In the data rows, the value 500 means zero.
Each row below has a hidden score, from 0 to 30, with 15 about the middle. What is it? The score is a weighted sum of the row's numbers plus the product of two more (or one squared), each taken from its middle value.
array([565., 751., 706., 571., 472., 416., 308., 381., 570., 570., 518., 592., 525., 479., 483.,
       287.]) 10
array([448., 356., 290., 476., 530., 612., 699., 691., 467., 428., 495., 345., 355., 480., 410.,
       647.]) 15
array([405., 441., 566., 423., 743., 364., 471., 332., 469., 472., 431., 599., 536., 715., 359.,
       583.]) 27
array([640., 611., 676., 510., 436., 653., 304., 348., 488., 552., 437., 586., 786., 404., 431.,
       419.]) 1
array([597., 677., 633., 538., 389., 522., 306., 355., 525., 576., 510., 615., 716., 416., 601.,
       356.]) 12
array([621., 722., 711., 599., 460., 518., 246., 475., 528., 630., 523., 538., 516., 351., 421.,
       321.]) 17
array([550., 446., 363., 583., 290., 586., 612., 707., 522., 515., 605., 382., 435., 341., 662.,
       434.]) 18
array([422., 371., 307., 483., 531., 710., 678., 712., 466., 418., 534., 309., 441., 432., 396.,
       593.]) 15
array([413., 418., 486., 367., 741., 564., 422., 369., 418., 476., 402., 607., 673., 659., 313.,
       625.]) 21
array([453., 370., 292., 493., 499., 667., 679., 722., 474., 425., 543., 322., 431., 430., 428.,
       576.]) 17
array([537., 429., 353., 549., 302., 622., 619., 714., 508., 511., 569., 368., 437., 344., 658.,
       480.]) 16
array([413., 464., 566., 411., 685., 279., 454., 323., 485., 477., 467., 642., 537., 735., 537.,
       516.]) 24
array([551., 566., 605., 459., 415., 539., 383., 299., 468., 552., 457., 648., 805., 476., 676.,
       443.]) 6
array([360., 349., 423., 393., 705., 443., 597., 404., 444., 414., 456., 530., 485., 707., 432.,
       695.]) 19
array([573., 462., 412., 624., 281., 582., 561., 708., 520., 517., 612., 386., 460., 310., 622.,
       423.]) 14
array([550., 666., 710., 560., 528., 253., 313., 339., 558., 575., 515., 628., 468., 568., 536.,
       362.]) 16
array([456., 332., 289., 492., 455., 621., 698., 689., 477., 430., 520., 376., 370., 445., 522.,
       638.]) 16
array([582., 610., 464., 626., 279., 526., 546., 690., 545., 529., 580., 390., 405., 300., 621.,
       350.]) 8
array([540., 663., 713., 535., 553., 275., 294., 357., 544., 569., 512., 611., 502., 564., 577.,
       339.]) 16
array([566., 678., 717., 567., 498., 299., 307., 352., 550., 575., 507., 624., 487., 552., 543.,
       337.]) 14
array([448., 270., 285., 506., 434., 466., 726., 636., 484., 462., 540., 430., 362., 557., 653.,
       599.]) 21
array([587., 751., 709., 581., 423., 473., 302., 394., 563., 577., 519., 597., 552., 423., 461.,
       305.]) 10
array([546., 464., 354., 574., 291., 645., 614., 704., 516., 485., 554., 364., 479., 304., 627.,
       487.]) 14
array([639., 731., 703., 594., 384., 531., 258., 475., 551., 626., 513., 526., 517., 297., 449.,
       386.]) 7
array([570., 732., 710., 552., 453., 310., 351., 331., 560., 566., 499., 632., 459., 543., 518.,
       358.]) 8
array([627., 546., 447., 623., 268., 538., 523., 669., 550., 574., 555., 428., 427., 293., 667.,
       357.]) 12
array([439., 382., 303., 503., 540., 629., 645., 740., 477., 452., 544., 297., 404., 459., 422.,
       549.]) 16
array([420., 451., 563., 414., 732., 411., 457., 332., 471., 436., 424., 592., 489., 720., 351.,
       624.]) 18
array([467., 367., 302., 489., 489., 694., 645., 731., 477., 446., 551., 328., 476., 397., 429.,
       557.]) 17
array([537., 448., 376., 581., 290., 599., 586., 719., 509., 528., 586., 400., 430., 327., 643.,
       456.]) 20
array([499., 658., 685., 467., 655., 326., 329., 353., 499., 550., 461., 596., 591., 645., 385.,
       353.]) 12
array([560., 730., 697., 527., 601., 499., 256., 398., 532., 552., 481., 578., 590., 499., 284.,
       320.]) 10
array([633., 632., 560., 644., 268., 456., 441., 610., 555., 592., 582., 455., 472., 310., 650.,
       299.]) 12
array([571., 761., 708., 556., 436., 360., 337., 366., 575., 562., 511., 633., 473., 504., 477.,
       317.]) 9
array([621., 709., 630., 626., 328., 375., 368., 507., 572., 611., 550., 546., 472., 409., 616.,
       248.]) 13
array([624., 601., 536., 606., 341., 588., 404., 688., 554., 580., 565., 419., 430., 256., 490.,
       363.]) 11
array([428., 374., 308., 487., 513., 679., 689., 715., 470., 425., 531., 309., 415., 440., 414.,
       594.]) 14
array([581., 656., 666., 519., 443., 521., 297., 359., 528., 571., 460., 616., 704., 479., 573.,
       317.]) 9
array([609., 589., 504., 610., 289., 528., 466., 682., 536., 590., 593., 420., 433., 299., 609.,
       333.]) 14
array([579., 484., 404., 611., 325., 656., 551., 732., 517., 518., 558., 350., 410., 302., 498.,
       465.]) 15
array([620., 602., 483., 633., 273., 545., 495., 668., 543., 592., 580., 398., 436., 277., 589.,
       356.]) 13
array([427., 373., 296., 487., 537., 699., 682., 709., 462., 411., 543., 317., 430., 434., 393.,
       596.]) 19
array([556., 704., 733., 572., 514., 284., 301., 365., 558., 581., 522., 602., 446., 544., 508.,
       337.]) 11
array([622., 596., 468., 605., 240., 563., 518., 648., 542., 567., 543., 395., 475., 265., 680.,
       389.]) 5
array([420., 380., 302., 489., 530., 701., 683., 712., 467., 415., 522., 315., 437., 421., 407.,
       596.]) 16
array([495., 309., 312., 502., 370., 493., 694., 675., 489., 493., 579., 422., 416., 455., 761.,
       505.]) 22
array([530., 407., 337., 537., 328., 620., 639., 709., 509., 490., 574., 358., 444., 332., 639.,
       520.]) 14
array([578., 718., 702., 576., 489., 470., 266., 408., 561., 582., 522., 580., 554., 447., 480.,
       282.]) 14
array([592., 401., 371., 560., 323., 622., 567., 721., 478., 538., 527., 395., 465., 346., 626.,
       465.]) 22
array([446., 241., 292., 484., 441., 397., 694., 599., 495., 481., 545., 482., 374., 592., 709.,
       611.]) 22
array([415., 504., 591., 404., 728., 356., 451., 323., 472., 486., 450., 610., 492., 734., 349.,
       550.]) 20
array([389., 480., 508., 357., 784., 595., 435., 381., 415., 445., 391., 571., 674., 640., 229.,
       612.]) 10
array([466., 314., 261., 445., 436., 584., 717., 671., 473., 448., 550., 402., 436., 464., 570.,
       617.]) 23
array([516., 387., 326., 568., 314., 630., 654., 696., 516., 486., 605., 365., 439., 354., 644.,
       507.]) 19
array([665., 746., 713., 598., 369., 513., 291., 423., 545., 580., 491., 533., 567., 303., 400.,
       431.]) 6
array([374., 381., 467., 406., 690., 381., 574., 353., 460., 438., 466., 577., 504., 754., 467.,
       614.]) 17
array([671., 703., 686., 559., 342., 623., 307., 435., 549., 610., 459., 504., 604., 255., 414.,
       472.]) 7
array([665., 731., 668., 616., 336., 529., 313., 533., 558., 598., 549., 477., 476., 250., 448.,
       391.]) 2
array([546., 577., 622., 552., 417., 170., 393., 410., 560., 608., 567., 630., 451., 593., 790.,
       300.]) 22
array([415., 374., 305., 443., 575., 688., 675., 695., 452., 401., 516., 322., 449., 460., 340.,
       637.]) 15
array([365., 414., 507., 383., 731., 444., 552., 354., 448., 422., 432., 561., 496., 732., 388.,
       639.]) 16
array([421., 361., 303., 475., 554., 669., 690., 694., 468., 408., 534., 310., 429., 441., 390.,
       628.]) 14
array([365., 417., 481., 384., 745., 488., 536., 375., 457., 413., 421., 536., 520., 690., 300.,
       694.]) 15
array([417., 358., 301., 466., 553., 680., 697., 688., 460., 400., 525., 316., 432., 445., 411.,
       633.]) 15
array([523., 489., 361., 549., 436., 654., 600., 760., 491., 489., 561., 307., 444., 342., 426.,
       452.]) 14
array([549., 417., 428., 383., 492., 799., 515., 481., 416., 454., 395., 420., 805., 306., 451.,
       740.]) 16
array([546., 392., 338., 548., 300., 597., 639., 695., 525., 491., 592., 384., 430., 362., 699.,
       480.]) 16
array([437., 338., 303., 494., 563., 621., 637., 736., 444., 467., 542., 341., 499., 464., 457.,
       501.]) 17
array([521., 404., 352., 531., 363., 695., 640., 718., 503., 494., 567., 342., 413., 319., 527.,
       542.]) 15
array([507., 335., 354., 525., 310., 275., 680., 509., 532., 475., 523., 571., 424., 591., 917.,
       512.]) 13
array([367., 366., 441., 409., 721., 423., 601., 415., 450., 402., 434., 525., 444., 742., 371.,
       670.]) 18
array([364., 376., 442., 379., 724., 430., 592., 395., 454., 417., 431., 530., 484., 741., 405.,
       657.]) 18
array([475., 607., 685., 475., 586., 242., 386., 297., 544., 511., 472., 664., 444., 656., 550.,
       455.]) 10
array([384., 347., 432., 373., 665., 426., 591., 382., 440., 448., 407., 568., 539., 705., 478.,
       687.]) 24
array([508., 334., 328., 502., 310., 578., 648., 687., 511., 513., 579., 399., 448., 409., 710.,
       528.]) 17
array([527., 399., 336., 544., 309., 635., 648., 707., 500., 476., 572., 384., 441., 356., 641.,
       506.]) 20
array([518., 639., 678., 488., 564., 237., 337., 331., 507., 558., 500., 644., 540., 634., 558.,
       381.]) 17
array([354., 310., 347., 403., 638., 384., 724., 498., 482., 432., 456., 495., 411., 739., 495.,
       602.]) 26
array([383., 381., 452., 385., 749., 611., 547., 417., 426., 415., 387., 503., 551., 639., 246.,
       717.]) 19
array([563., 734., 715., 558., 536., 500., 264., 384., 537., 573., 511., 595., 563., 473., 340.,
       319.]) 11
array([452., 524., 626., 449., 587., 371., 434., 254., 529., 483., 467., 653., 484., 649., 509.,
       585.]) 9
array([547., 436., 349., 569., 293., 588., 642., 693., 509., 503., 574., 368., 447., 338., 708.,
       466.]) 15
array([425., 294., 317., 494., 577., 469., 704., 622., 455., 426., 502., 402., 320., 597., 408.,
       685.]) 20
array([464., 476., 585., 442., 547., 289., 475., 273., 523., 528., 491., 671., 475., 675., 673.,
       523.]) 16
array([572., 532., 462., 598., 295., 471., 546., 675., 543., 563., 593., 439., 430., 399., 705.,
       271.]) 17
array([388., 411., 559., 446., 624., 290., 479., 306., 527., 475., 493., 641., 467., 702., 624.,
       590.]) 15
array([577., 741., 695., 550., 385., 342., 367., 352., 560., 565., 489., 650., 511., 484., 586.,
       340.]) 9
array([404., 447., 546., 407., 721., 349., 501., 330., 471., 427., 439., 591., 516., 746., 428.,
       583.]) 17
array([578., 717., 706., 588., 414., 474., 290., 427., 563., 596., 520., 581., 562., 397., 552.,
       285.]) 12
array([391., 380., 441., 358., 730., 524., 562., 407., 428., 408., 401., 526., 549., 688., 313.,
       702.]) 18
array([493., 602., 673., 493., 521., 325., 407., 255., 546., 514., 466., 673., 460., 605., 550.,
       519.]) 4
array([365., 334., 388., 403., 727., 476., 657., 505., 431., 394., 453., 457., 409., 698., 342.,
       676.]) 20
array([435., 460., 571., 453., 568., 341., 480., 273., 519., 459., 478., 670., 472., 679., 565.,
       612.]) 13
array([565., 712., 705., 528., 491., 476., 308., 360., 526., 558., 499., 595., 662., 472., 485.,
       302.]) 1
array([533., 580., 607., 527., 415., 154., 439., 342., 544., 579., 554., 652., 453., 619., 794.,
       385.]) 15
array([571., 731., 707., 568., 533., 466., 276., 380., 534., 563., 483., 590., 574., 491., 396.,
       304.]) 11
array([576., 438., 367., 449., 388., 839., 582., 630., 466., 498., 480., 343., 604., 262., 381.,
       662.]) 15
array([575., 488., 392., 564., 280., 634., 596., 680., 527., 516., 579., 356., 500., 253., 647.,
       478.]) 10
array([435., 373., 303., 488., 508., 695., 680., 721., 477., 421., 529., 320., 433., 421., 435.,
       573.]) 17
array([679., 683., 664., 543., 351., 638., 315., 446., 515., 607., 482., 499., 632., 223., 433.,
       495.]) 11
array([585., 491., 401., 573., 240., 544., 600., 681., 538., 527., 608., 398., 444., 329., 694.,
       415.]) 12
array([656., 742., 630., 614., 295., 495., 344., 523., 550., 611., 537., 510., 494., 299., 548.,
       336.]) 9
array([563., 704., 712., 566., 495., 406., 270., 392., 548., 582., 495., 600., 549., 498., 524.,
       295.]) 13
array([370., 375., 462., 391., 698., 411., 596., 366., 468., 420., 434., 557., 470., 736., 449.,
       653.]) 19
array([562., 567., 590., 424., 468., 636., 348., 312., 468., 545., 380., 629., 847., 432., 598.,
       493.]) 18
array([546., 485., 382., 554., 397., 676., 586., 737., 463., 513., 540., 306., 501., 287., 463.,
       497.]) 13
array([539., 696., 713., 561., 531., 216., 329., 345., 571., 562., 510., 628., 416., 572., 522.,
       370.]) 10
array([359., 363., 435., 384., 710., 422., 620., 399., 443., 415., 426., 528., 489., 735., 451.,
       653.]) 19
array([604., 642., 489., 614., 281., 506., 512., 675., 555., 563., 588., 411., 408., 317., 576.,
       312.]) 11
array([536., 681., 709., 535., 552., 393., 288., 343., 524., 561., 492., 629., 583., 554., 442.,
       340.]) 10
array([507., 637., 628., 461., 629., 520., 287., 367., 469., 560., 403., 615., 767., 548., 447.,
       338.]) 7
array([595., 400., 409., 503., 299., 791., 578., 584., 468., 478., 456., 419., 643., 249., 544.,
       654.]) 14
array([379., 367., 420., 392., 729., 510., 609., 457., 440., 385., 434., 466., 460., 642., 294.,
       750.]) 16
array([628., 499., 502., 462., 347., 828., 476., 514., 452., 514., 425., 422., 733., 211., 433.,
       667.]) 12
array([427., 373., 299., 481., 533., 663., 686., 715., 472., 419., 523., 316., 422., 442., 408.,
       595.]) 15
array([622., 670., 550., 643., 306., 490., 435., 624., 572., 592., 563., 451., 424., 332., 574.,
       265.]) 12
array([475., 315., 307., 518., 420., 633., 692., 695., 492., 439., 523., 370., 395., 429., 546.,
       604.]) 15
array([505., 631., 689., 527., 555., 210., 352., 313., 551., 551., 516., 650., 395., 627., 575.,
       433.]) 6
array([634., 689., 675., 548., 400., 620., 267., 418., 498., 601., 446., 560., 716., 305., 409.,
       443.]) 12
array([452., 529., 619., 432., 710., 453., 364., 310., 477., 510., 439., 627., 592., 684., 352.,
       484.]) 17
array([406., 383., 423., 368., 705., 780., 521., 499., 423., 416., 417., 427., 588., 494., 209.,
       765.]) 19
array([408., 362., 324., 455., 601., 536., 697., 663., 451., 398., 494., 340., 354., 529., 364.,
       689.]) 12
array([605., 551., 614., 460., 348., 582., 384., 314., 505., 535., 415., 667., 736., 426., 682.,
       487.]) 18
array([481., 600., 668., 469., 582., 345., 377., 267., 528., 525., 464., 664., 535., 628., 459.,
       495.]) 15
array([384., 352., 288., 460., 594., 472., 733., 659., 461., 420., 516., 375., 319., 600., 458.,
       608.]) 18
array([521., 437., 390., 568., 289., 269., 672., 574., 552., 513., 597., 505., 376., 546., 907.,
       360.]) 15
array([646., 472., 468., 606., 297., 655., 401., 668., 528., 596., 533., 436., 575., 263., 540.,
       434.]) 22
array([448., 311., 286., 490., 418., 521., 730., 667., 489., 426., 549., 408., 362., 503., 630.,
       602.]) 16
array([420., 454., 551., 412., 645., 258., 505., 312., 480., 463., 451., 613., 533., 739., 572.,
       566.]) 20
array([446., 389., 308., 483., 490., 691., 674., 727., 485., 427., 549., 314., 411., 415., 423.,
       575.]) 16
array([372., 386., 484., 397., 715., 388., 584., 365., 464., 400., 437., 558., 485., 741., 440.,
       636.]) 18
array([364., 374., 448., 357., 735., 513., 584., 416., 449., 399., 429., 502., 498., 662., 330.,
       727.]) 17
array([374., 352., 404., 375., 731., 496., 594., 435., 428., 421., 441., 521., 495., 701., 329.,
       691.]) 22
array([357., 354., 430., 412., 706., 400., 608., 408., 462., 418., 457., 545., 435., 742., 406.,
       663.]) 20
array([426., 417., 522., 462., 550., 251., 537., 307., 490., 476., 492., 648., 521., 717., 708.,
       544.]) 19
